Families of rows that turns and mirrors carry onto each other, the same ones carrying the whole set onto itself: the rest of each named row's family, in list order:
5 families of 4 rows:
z_924: [-14  12   3   4  -6   2  -3 -11  -2  -4  -5   8 -12  -6]
z_929: [ -7  -2   0   8   5   8   4 -23  -1   8  -9   6   1 -15]
z_921: [ -8  -3   0   8   8   6   4 -21  -3   9  -7   6   1 -14]
z_418: [-10   0   6  12  -2  14  14 -11   0  -3  -4   3  -1  -5]
z_604: [ -7  -4   2   7   9  10   0 -22  -2   6 -10   5  -1 -13]
z_122: [-12  11   3   4  -8   1  -1 -11  -3  -2  -5   7 -13  -7]
z_954: [ -6  -2  -2   7   5   8   6 -25  -1   7  -4   6  -1 -11]
z_300: [ -5  -5  11   6  -1   0  -6  -4   4   7  -6  11  -7 -10]
z_41: [-7 -4 12  3 -3  2 -6 -4  3  8 -5  9 -7 -4]
z_522: [-10   2   5  15  -3  12  15 -11   2   0  -2   0  -4  -3]
z_284: [-16  10   5   5  -6   1  -6 -12  -1  -2  -5   7 -12 -11]
z_552: [ -6  -4  -3   9   7   8   3 -19  -2   7  -7   6   1 -14]
z_140: [ -9  -4   8  16   2  13  13 -13   1  -3  -3   5  -3  -4]
z_775: [-9 -3 13  2 -5  1 -5 -3  4  9 -5  6 -7 -8]
z_942: [-12  -2   8  15   0  11  15 -11  -1  -2  -5   1  -2  -5]
z_777: [-16  10   5   1  -8   3   1 -11  -6  -3  -3   7 -10  -8]
z_43: [-6 -2 15  2  1  3 -6 -4  2  8 -7  9 -9 -9]
z_438: [-6 -3 13  3  0  1 -6 -3  3  9 -5  8 -7 -7]
z_187: [-11  -1   6  15  -3  12  14 -11   1  -3  -6   4  -2  -4]
z_726: [-14  12   4   4  -5   2  -4 -12  -3  -3  -2   9 -11  -8]

Which other rows belong to the same family as z_954? z_284, z_140, z_775
Which other rows belong to the same family as z_522? z_604, z_300, z_777

Families of rows that turns and mirrors carry onto each other, the same ones carrying the whole set onto itself: the rest of each named row's family, in list order:
4 families of 8 rows:
z_5: [ 13 -10   7   4   2 -13 -10  -3  -4  -9   9  10  -1  -5   0   3   3  -4
   7   6   5  -8 -11  -4  -2  -5  -6  -4  -3  14   0  -5  -6   6   4   4
   0  -4   1   2   4   2  -6   6  -5  15  -8 -12   3  -5]
z_492: [  8  -8   8  -5  10  -4 -10  -6  -7   9   0   5  -3  -1   9   1   1  -4
   2   8  -3   1 -12  -9  -4   6  -9   2   2   6   8  -7  -6  -3  -4   6
  -5   9   4   4  -3   6  -3  -2  -1   2   4 -19   2   6]
z_393: [  4 -12   3  -2   3 -15  -3  11  -5   4   1   8 -12  -5   9   8   4   7
  -1   2   4   4 -13  -7  -7 -10  -4  12  -6  15  -1  -5  -7  -1  -3   2
 -15  -8  -1  -3  -3   4   8  -5   5   8  -3 -10   8  -2]
z_771: [  1  -5   8  -3   3  -2   2   6  -7   4 -11   1  -8   2   5   6  -7   4
  12   4  -1   8 -13 -19  -5  -6  -2   8  -8   2   1   2   3  -1 -10  -1
  -8   2   0  -2  -2  -9  10  -5   4  -4  -2  -6  -6  10]
z_208: [  3  -9  11   5   6  -3   0   8  -2   4  -8   3  -5   6  -1   3  -7   4
  12   2   0   7 -13 -22 -12  -7  -4   7  -5  10   5  -3  -1   3  -7  -5
  -7   1   4  -3  -1  -8   6 -10   1  -7   1  -6  -3   7]
z_632: [  7  -3   8  -2   6  -1  -2  -6 -14  -3   0   4  -6  -3  -3   4  -5  -5
  15  -5   3  -2 -19 -21   2  -4  -6  -6  -6   4   8  -9  -4   0   0  -5
   6   1  10   6   1 -12  -6   7  -6   0  -2  -6  -3   5]
z_37: [ 14  -7   7   3  -3 -11  -6   4  -7  -9   3  12 -12  -1   1   7  -1   3
  15  -4  12   1 -12  -9   2 -17   1   3  -4  10   2  -3  -6  12  -5  -1
  -3 -10   4   0  -3  -4   9   4   7  -1  -9   2  -3   3]
z_667: [ 14  -5   5   5  -5  -8  -8   7  -6  -9  -2   5 -12  -3   1   9  -2   4
  15  -8   8   0 -15 -10   8 -14  -5   0 -10  14   2  -5  -4   4  -1  -1
  -3  -8  -2  -4  -1  -9   6   2   5   0  -6   4   1   1]
z_506: [ 10  -3   9   2   5   0  -6  -9 -10  -4  -1   3   2   2  -7   2  -8  -6
  16   0   5  -4 -12 -13   0   1  -1  -6  -5   2   8  -2  -1   2  -2  -4
   3   9   6   2   2 -10  -4   7  -3   3  -3  -7  -5  10]
z_620: [ 14  -5   8  -2   3  -8  -4  -1 -13 -10   8   8  -5  -4   1   4   7  -1
   5   0   6  -7 -10  -2   2   1  -1  -2  -5  14   0 -11 -10   4   5   1
  -9  -4   1  -2   0   4  -6   7  -4  16  -4 -14   8   1]
z_470: [  3  -8   6   3   4  -7  -6   5   1   9  -8   4  -7   0   2   4  -8   2
  11   5   2   7 -14 -20 -10 -11  -4   8  -8   4   6   2  -1  -3  -9  -3
  -1   5   5   1  -1 -10   7  -2   3  -8   1  -2  -3   7]
z_283: [  9  -4   7   0   5   2  -4  -7 -10  -4  -3   4  -3   0  -6   5  -3  -5
  17   3   4  -2 -12 -11  -1  -7  -4 -10 -13   2   8  -8  -5   0   1   2
   3   4   5   0  -2  -9  -2   7  -6   1  -5 -11  -7  16]
z_829: [ 11  -3  -1   0  -5  -4   4   4  -8   5   5   7  -9   3   5   5   2  -3
  11  -1   5  -1 -17  -7 -13   4  -7  -3 -11  10   0   3  -1   4 -13   0
   1   5   2  -4   2   1   5  11   2   3  -8  -8   3  -2]
z_420: [  3  -7   8  -4  12  -6  -1  -3  -6   9   2   7   0   0   2  -2   1  -3
   2  13   0   0  -9 -12 -15   5  -1   5  -4   5   4  -3  -7  -3  -4  -1
  -8   9   7   3   1   3  -5   2  -5   7   2 -20   3   6]
z_307: [  5  -9  15   2  12 -10 -14   1  -4  -6  -5   4  -3  -6  -1   3  -3   4
   6   6   2   0  -7 -16   6 -14   2  10  -2   9   7 -12  -9  -3   8  -2
 -12  -4   4   3  -3  -6  -4  -6  -2   4   4  -8   1  11]
z_27: [  8 -12  10   0  10  -9  -8  -2   3  -3  -8   1   1  -3   4   6  -1   3
   4   7   5  -2  -3 -15   8  -6   2   6  -4  11  10  -9  -7   0   5   4
 -15  -8   7   0   3 -10  -3  -2  -1   4  -2  -4   5  10]
z_89: [  3  -6   5   3  -4  -2   3   4  -9   9   6   7  -9   1   4  10  -1  -5
  11  -2   1   1 -17  -6 -11  -4  -8  -3  -5  12   1   4  -1   6 -10  -2
  -3   9   1   0   3   3   2  14   1  -2  -4  -8   5  -4]
z_3: [  9  -9   6   3   1 -14  -7  10   1   3  -1   8  -6  -1   6   5   3   6
   2   9   5   2  -6  -2  -9  -5   0  11  -6  14  -2   1  -6   1  -4   4
 -17   1  -4  -6  -1   5   7  -3   6   7  -2 -10   7   3]
z_7: [  4  -8   0   2  -5  -5   3   1 -17  10   7  12  -9   5   0   4  -2  -1
  15  -2   5  -1 -15  -5 -11   0  -5   0 -10  11  -6   0  -3   4  -9  -3
   1   5  -3  -1   1   0   6   8  -2   6  -2 -11   4  -3]
z_78: [  8  -1   5   0  -4  -6  -2   6 -16   3   7  11 -12  -1   0   2   0  -2
  12  -3   5   3 -21  -7 -15  -5  -8  -3  -7   8  -4   1  -2   0  -9  -6
   5   8  -2  -1  -2   3   5   5   0   3  -1 -14  -1  -1]
z_885: [ 12  -4   2  -3   1 -12 -10  -4 -11  -4   8   9  -6  -9   5   5   6  -3
   4   2   8  -8 -11   0   4  -2  -1  -2  -7   8   2  -5  -9  -2   3   4
  -4   0   2   2   0   2  -5  14  -1  15  -5 -11   7   1]
z_149: [  4  -3   9   0   8  -2  -3  -3  -9  -3   1   1  -3   2  -3   3  -3  -5
  15  -3   5  -4 -16 -13   5  -2  -5  -5 -13   1   9  -6  -6   2  -1  -5
   7   4   8   1   6  -3 -11   5  -6  -2  -3  -7  -2   9]
z_388: [  7  -7   4   2  -3 -10  -4   7  -9  -7  -2   5  -5  -3  -4   8   1   0
  17  -5  14  -1 -11 -12   3 -14   2   1  -6  11   4  -3  -1   6  -3  -4
  -3 -11   2 -10   1  -7   5   6   4   1 -11   1   3   2]
z_494: [  2  -6   8  -2  11  -4  -4  -1  -6   9  -3   0   0  -3   3   1   0  -2
   2   8  -3  -1 -12 -13  -9   7  -6   2  -8   8   4  -5  -4 -11   1  -1
  -8  10   1   0   2  -2  -7   0  -7   9   5 -18   6   5]
z_435: [  3  -3   8  -4   5  -3   1   7  -8   9 -10   3 -10   2   4   5  -4   5
   8  -2   5   9 -13 -18  -5  -6   0   6  -9   4   6  -2  -4  -5  -8  -5
 -10   4   4  -3  -4  -9   7  -3   3  -7   5  -5   1  14]
z_653: [ 13  -6   9  -2  11 -13 -13   0  -4 -10  -5   5  -2  -5  -1  -1  -1   5
   5   7   7  -1  -8 -16   3  -5   3   8  -7   6   6 -12  -9  -5   5   0
  -7  -8   4  -1  -3  -9  -1 -10  -2   9   0  -7  -1  12]
z_14: [  9  -7  12  -2  14 -10 -12   1   2  -9  -7   0  -1  -8   2   5  -2   2
   1   4   5   1 -10 -16   4  -9   0   5  -2   6  13  -7  -5  -2   4   2
 -12  -4   9   0  -1  -6  -3  -6   4   5  -4  -5   0  11]
z_353: [  7  -9   8   0   2 -18  -5  10  -3   4   2   8  -9  -3  10   3   2   6
  -1   2   5   3 -13 -12  -6  -3  -2  12   2  17  -2   1  -5   1  -6  -4
 -14  -4   1   0   3   3   4  -4   5   6   2  -6  11  -7]
z_479: [ 12 -10   4   2   6 -14 -11  -3  -9  -4  11  10  -1  -5  -4   4   3  -2
   3  -1  11  -8 -12  -2  -1  -3  -3  -3  -3  15   6 -10 -11   1   5  -1
  -4  -1   5   2   1   3  -6   6  -2  14  -3 -10   9  -2]
z_83: [ 12  -9   5   2   0 -12  -6   7  -3   3   0  11 -10  -6   6   5   2   5
   1   7   3   4  -8 -10 -12  -6  -1  11   0  17  -3  -3  -5  -1  -4   3
 -18  -3  -3  -1  -7  -4  12   0   6   9  -1 -10   6  -1]
z_763: [  9  -6   6   5  -3 -12   1   9  -6  -9  -1   7  -8  -3  -5   7  -2   5
  13  -4  12   0 -12 -13  -2 -17   3   1 -14  14  -1   0  -3   4   0  -8
  -5  -8   1  -4   3 -13   5   5   1   5  -7   1   3   3]
z_313: [  7  -8   9  -2  12  -6  -4  -5  -6   7   2   6  -5   0   6   2  -5   1
  -3   7  -4   1 -14  -8 -10   5  -7   4  -6   5   3  -3  -7  -5  -2   2
  -8  12   4   9  -2   1  -1  -4  -2  10   6 -17   0   6]

Which other rows belong to the same family as z_763? z_5, z_492, z_283, z_27, z_78, z_435, z_353
Which other rows belong to the same family as z_479? z_393, z_771, z_506, z_7, z_388, z_14, z_313

